Each path is a new rotation, seen through one point. The rows after it are directions, each followed by how far the rotation turns it, in degrees per step (0 if it stays put).
Each turn is a multiple of 5 degrees from 10 to 175, or 0.
path 1
[-0.05 -0.86  0.42  2.07  0.66  0.04  2.68  2.15  2.69  1.65 -1.56 -0.15
 -5.78 -0.08 -1.01  1.60]
[-1.27  0.41  2.17  3.36  0.29 -0.35  0.19  2.71  3.32  3.16 -1.48  1.62
 -0.06 -0.99 -1.70  3.31]
[-1.22  3.71 -0.41  1.87 -0.69  2.81  0.30  2.87 -0.17  2.71  0.21  0.09
 -1.81  0.70 -0.79  4.24]
[ 0.54 -1.06  0.45  1.20  2.71  0.75 -0.08  1.96 -1.25  2.81 -1.09 -2.00
 -4.23  0.16 -1.90  3.99]
[ 0.24 -0.95  0.66  2.82  2.19  1.37  0.18  2.44  2.78  0.86  1.60 -0.10
 -1.35 -2.31 -4.15  2.68]
[-2.05  2.49 -1.46  1.80 -0.98  1.57  1.65  2.48  2.92  2.18 -0.77 -0.39
 -3.83 -1.21 -2.31  0.85]
[-0.51  0.31  1.14  3.58  0.64 -1.04 -1.22  2.84  1.17  2.82 -2.67  0.95
 -4.08  0.42  0.08  2.43]
[ 0.55  0.75  2.07  2.63  0.61  1.73  1.73  2.77  1.34  1.88  1.18  1.40
 -0.78  0.43 -1.04  5.46]
[-1.96  1.48 -0.46 -0.05  1.05  2.02  1.22  1.70  0.03  3.89 -0.89 -2.40
 -1.57 -0.70 -3.07  3.92]
[ 0.16  0.07 -0.69  3.31  2.02  0.92 -2.93  2.68 -0.12  1.50 -0.07 -0.85
 -3.83 -1.58 -3.19  1.77]
[ 0.59 -0.16  0.19  2.78  0.57  1.42  2.71  2.57  3.36  0.16  1.21  0.62
 -4.62 -0.65 -1.73  2.00]
[-2.37  0.63  1.23  1.73 -0.12 -0.56  1.58  2.21  3.45  4.03 -3.05  0.25
 -1.84 -0.84 -1.58  2.33]
[-0.73  2.70  0.57  3.78 -0.21  1.33 -2.15  3.37 -0.10  2.59 -0.52  1.38
 -1.18  0.43 -0.65  3.90]
[ 0.75  0.18  0.36  0.93  1.81  2.28  2.15  2.18 -0.94  2.16  0.78 -1.31
 -3.89  1.04 -1.06  4.84]
[-0.66 -1.46  0.69  1.46  2.79  0.53 -0.05  1.79  1.93  2.84 -0.60 -1.61
 -1.52 -2.41 -4.35  2.80]
[-1.00  2.37 -1.38  3.45 -0.35  2.10 -0.81  3.11  2.74  0.91  0.77  0.45
 -3.04 -1.77 -3.00  0.90]
[-0.46  0.42  0.40  2.35 -0.09 -0.04  1.71  2.69  1.62  2.48 -2.29  0.38
 -5.55  0.82  0.30  2.06]
[-0.18 -0.30  2.78  3.01  1.28 -0.20  0.20  2.60  1.88  3.09 -0.97  1.43
 -0.10 -0.35 -1.25  4.63]
[-1.30  3.06 -0.65  1.09  0.14  3.26  0.51  2.61  0.04  2.88  0.94 -0.77
 -1.02 -0.14 -2.43  4.25]
[-0.11 -0.33 -0.83  1.46  2.34  0.83 -0.94  2.16 -0.77  2.63 -1.20 -2.32
 -4.93 -0.54 -2.56  2.35]
[ 0.77 -1.25  1.00  3.72  1.72  0.67  0.43  2.59  3.38  0.34  1.26  0.69
 -2.72 -1.95 -2.98  2.11]
[-2.16  2.24 -0.22  1.64 -1.20  1.19  2.68  2.49  3.72  2.78 -1.20  0.35
 -2.72 -0.66 -1.80  1.78]
[-1.14  1.31  0.88  3.12  0.32 -0.45 -1.89  2.93 -0.08  3.74 -2.82  0.54
 -2.71  0.64 -0.07  3.31]
[ 1.27  0.44  1.48  2.57  1.53  2.07  0.87  2.73 -0.05  1.37  1.77  0.57
 -1.94  0.62 -1.05  5.56]
[-1.40 -0.01 -0.33 -0.03  1.78  1.81  1.92  1.49  1.15  3.22 -0.26 -2.54
 -2.18 -1.46 -3.80  3.31]
[-0.81  0.78 -0.94  3.61  1.02  0.56 -2.72  2.71  1.70  1.73 -0.65 -0.32
 -3.14 -2.18 -3.37  0.87]
[ 0.57  0.86  0.38  3.39 -0.38  1.11  2.09  2.95  2.59  0.57  0.30  1.21
 -5.02  0.39 -0.28  2.18]
[-1.46 -0.07  2.08  1.43  0.65 -0.48  2.17  2.10  2.43  4.03 -2.61  0.30
 -1.33 -0.03 -1.01  3.99]
[-1.15  2.61  0.35  2.77  0.50  1.95 -1.97  2.87 -0.21  2.96  0.28  0.23
  0.02 -0.53 -2.17  4.39]
[ 0.52  0.56 -0.88  1.17  1.59  2.56  1.03  2.35 -1.06  1.67  0.81 -1.85
 -4.85  0.46 -1.79  3.38]
[-0.04 -2.17  0.98  2.27  2.63 -0.33  0.38  1.97  2.84  2.02 -0.81 -0.98
 -2.90 -2.20 -3.54  2.06]
[-1.48  2.49 -0.43  3.46 -1.10  1.51  0.37  3.03  3.88  1.48  0.29  1.27
 -1.90 -1.71 -2.52  1.54]
[-1.03  1.72  0.13  2.13 -0.47  0.44  0.84  2.68  0.29  3.22 -2.54  0.22
 -4.59  1.33  0.51  2.87]
[ 0.66 -0.99  2.50  2.72  2.20  0.11 -0.35  2.48  0.31  2.68 -0.24  0.60
 -0.83  0.10 -1.23  5.26]
[-1.03  1.89 -0.57  0.73  0.87  3.27  1.35  2.03  1.03  2.25  1.65 -1.43
 -1.07 -1.27 -3.66  3.98]
Speeds:
[-1.74  1.42 -0.58 -0.61 -0.81  0.40 -0.21 -0.12  0.86  0.99 -0.33 -0.34
  1.91 -1.05 -1.22 -0.37]  110
[-0.93  1.39  1.42  0.00  0.25 -1.44 -0.61 -0.26  0.90  0.07  1.31 -0.83
 -1.49  0.52 -0.79  1.13]  0
[ 0.23 -0.86 -1.12  0.05  0.63  0.18 -0.18 -0.20  0.91 -1.09  0.68 -0.93
 -1.29 -1.39 -1.61 -1.70]  70
path 2
[ 3.21  0.93 -2.46  1.69 -2.50  2.44 -0.55 -2.18  2.90  1.49 -2.33 -2.94
  0.23 -0.20  1.17 -1.13]
[ 3.40 -1.50 -0.80 -0.23 -3.49  1.85  0.15 -0.70  2.62  0.29  1.73 -0.94
  0.19 -2.02  2.68 -3.64]
[ 1.01  0.35 -1.76 -0.40 -1.74  2.63 -2.00 -0.76  4.54  1.06  3.03 -0.31
  1.73 -1.10  3.02  1.14]
[ 2.72  0.14  0.38 -0.73 -0.75  3.31 -1.25  2.67  5.37  0.93  0.20 -0.14
  2.10 -0.82 -0.93 -0.77]
[ 1.48  0.39 -0.93  3.44  0.42  3.08 -2.62  1.14  3.12 -1.92 -0.24  0.69
  2.28 -3.20  0.77 -1.67]
[ 0.72  0.30 -0.35  1.26 -1.45  1.60 -3.54  0.81  1.68 -0.97 -1.17 -4.09
  4.19 -0.21  1.30 -1.57]
[ 0.16 -3.02  1.65 -0.93 -2.04  1.09 -1.81  2.02  1.01 -0.71 -0.23 -0.28
  4.05 -2.39  3.27 -2.11]
[-1.24 -1.29 -0.24 -0.05 -0.54  1.93 -2.43  1.31  2.15  0.88 -2.36  0.40
  3.60 -1.38  3.64  3.19]
[ 2.03 -1.90  0.80  0.40 -0.74  2.30 -0.14  3.15  1.67  0.97 -5.52 -0.85
  1.62 -1.06  1.10  0.44]
[ 1.86 -1.44 -1.30  3.44 -0.85  1.80 -0.69  0.92 -0.40 -0.76 -3.26 -0.63
  0.00 -2.56  4.65 -0.14]
[ 2.65 -0.97 -0.64  0.15 -2.54  1.21 -0.87  0.94  0.03  1.56 -1.46 -4.05
  0.50  0.98  4.97  0.71]
[ 3.39 -2.09  0.75 -0.68 -1.12  1.85  0.44  2.70  1.00  2.09  1.03  0.89
 -0.45 -1.22  5.11 -0.03]
[ 2.76  1.28 -1.22  1.41  1.41  2.61 -1.48  1.90  2.51  2.95  0.18  0.41
 -0.10 -0.13  3.52  2.99]
[ 4.93  1.25 -0.03  1.73  1.36  2.26 -1.04  3.32  1.31  2.61 -0.95 -1.31
 -0.02 -0.23  0.81 -2.37]
[ 2.16  1.29 -1.37  2.91  1.18  0.88 -2.79  0.87 -0.26  1.26  1.75 -0.59
  1.25 -2.16  3.99 -3.03]
[ 0.63  1.23 -0.62 -1.58  0.09  0.16 -3.07  1.82  0.84  3.98  1.26 -2.44
  3.21  0.22  2.79 -1.85]
[-0.28 -0.75 -0.26 -1.43  1.39  0.83 -1.52  3.58  1.73  3.47 -0.06  2.27
  2.24 -2.96  2.09 -2.39]
[-1.68  1.30 -3.16  1.38  2.00  1.18 -2.53  2.06  2.02  2.92 -3.26 -0.19
  1.69 -1.89  1.35 -0.09]
[-0.33 -1.09 -2.07  0.76 -0.23  0.58 -0.63  3.14  0.63  1.92 -3.96 -2.62
  0.61 -1.38  0.81 -4.42]
[-2.39 -2.31 -3.27  1.01 -1.01  0.25 -0.91  1.20  0.30  0.78 -0.41 -1.34
 -0.11 -1.87  5.04 -2.28]
[-1.68 -2.67 -2.13 -1.80 -1.02  1.31 -0.32  2.81  2.69  3.05 -0.75 -2.37
 -0.10  1.74  3.16  0.34]
[-0.12 -3.58 -1.38  1.04  1.14  2.69  0.82  3.92  3.16  1.51 -0.68  1.72
 -1.91 -0.31  2.27 -0.80]
[ 0.12 -0.94 -2.97  4.06  2.02  2.95 -1.32  1.46  2.40  0.75 -1.07 -1.77
 -1.42  2.24  2.10  0.05]
[ 2.09 -2.89 -0.03  2.11  0.84  1.94 -0.64  1.81  0.69  0.96  0.44 -2.46
 -0.18  2.78  1.97 -4.32]
[-0.31 -2.82 -0.59  1.67  1.70  1.64 -2.18 -0.38  0.72  1.61  2.99  0.87
  1.40  1.69  4.78 -1.65]
[ 0.63 -1.81  0.53 -0.47  2.14  2.23 -1.87  0.66  2.54  4.24 -0.25  0.27
  2.79  3.57  1.13 -0.55]
[ 1.28 -2.09  0.03  2.22  3.04  2.30 -1.02 -0.01  1.49  2.78 -2.14  3.31
  1.71 -0.37  0.68 -3.09]
[ 0.18 -0.03 -2.33  2.86  1.24  1.36 -2.45 -2.90  0.51  2.85 -3.05 -0.97
  2.24  0.88  1.61 -2.28]
[ 0.92 -2.59 -0.74 -0.98 -1.60  0.49 -0.23 -1.82  0.54  3.42 -1.80 -0.86
  1.84  0.05  1.98 -5.21]
[-1.13 -2.10 -2.57 -0.79 -1.21  1.28 -0.43 -2.69  2.52  3.39 -0.31  2.17
  1.03 -1.45  3.78 -0.87]
[ 0.71 -0.84 -2.36 -1.13 -1.16  2.55  0.43 -0.49  4.87  3.84 -2.73 -0.06
  0.04  0.63 -0.20 -0.27]
[ 1.57 -1.60 -2.87  2.28 -0.92  2.99  0.76 -0.52  3.77  0.36 -1.34  0.94
 -1.51 -2.15  0.43 -3.36]
[ 0.58 -0.21 -3.54  2.04 -2.15  2.35 -1.54 -1.86  3.61 -0.14  0.86 -3.22
  0.35  0.56  1.72 -1.86]
[ 1.33 -2.85 -0.08 -1.14 -2.47  2.49 -0.57  0.73  3.99  0.00  2.61 -1.33
  1.36  0.50  1.36 -3.28]
[-0.53 -1.89 -0.83  1.05  0.11  3.42 -2.15  0.17  4.98 -0.42  2.23  1.80
  2.29 -0.56  1.84  0.77]
Speeds:
[-0.73 -0.65  0.65 -2.05 -0.01  0.11  0.20  0.55  1.07  1.17  1.04  1.51
  0.48  0.18  0.44  1.65]  80
[-1.37  1.03 -1.49 -0.82 -0.75 -0.28 -0.27  0.65  1.49 -0.32  0.69 -0.50
  0.02 -1.61 -1.15 -1.03]  25
[ 0.81  0.19  0.71 -1.38 -0.59 -0.04  0.22  0.76  0.40  0.96 -0.94 -1.95
  0.38  1.66 -1.46 -0.32]  145
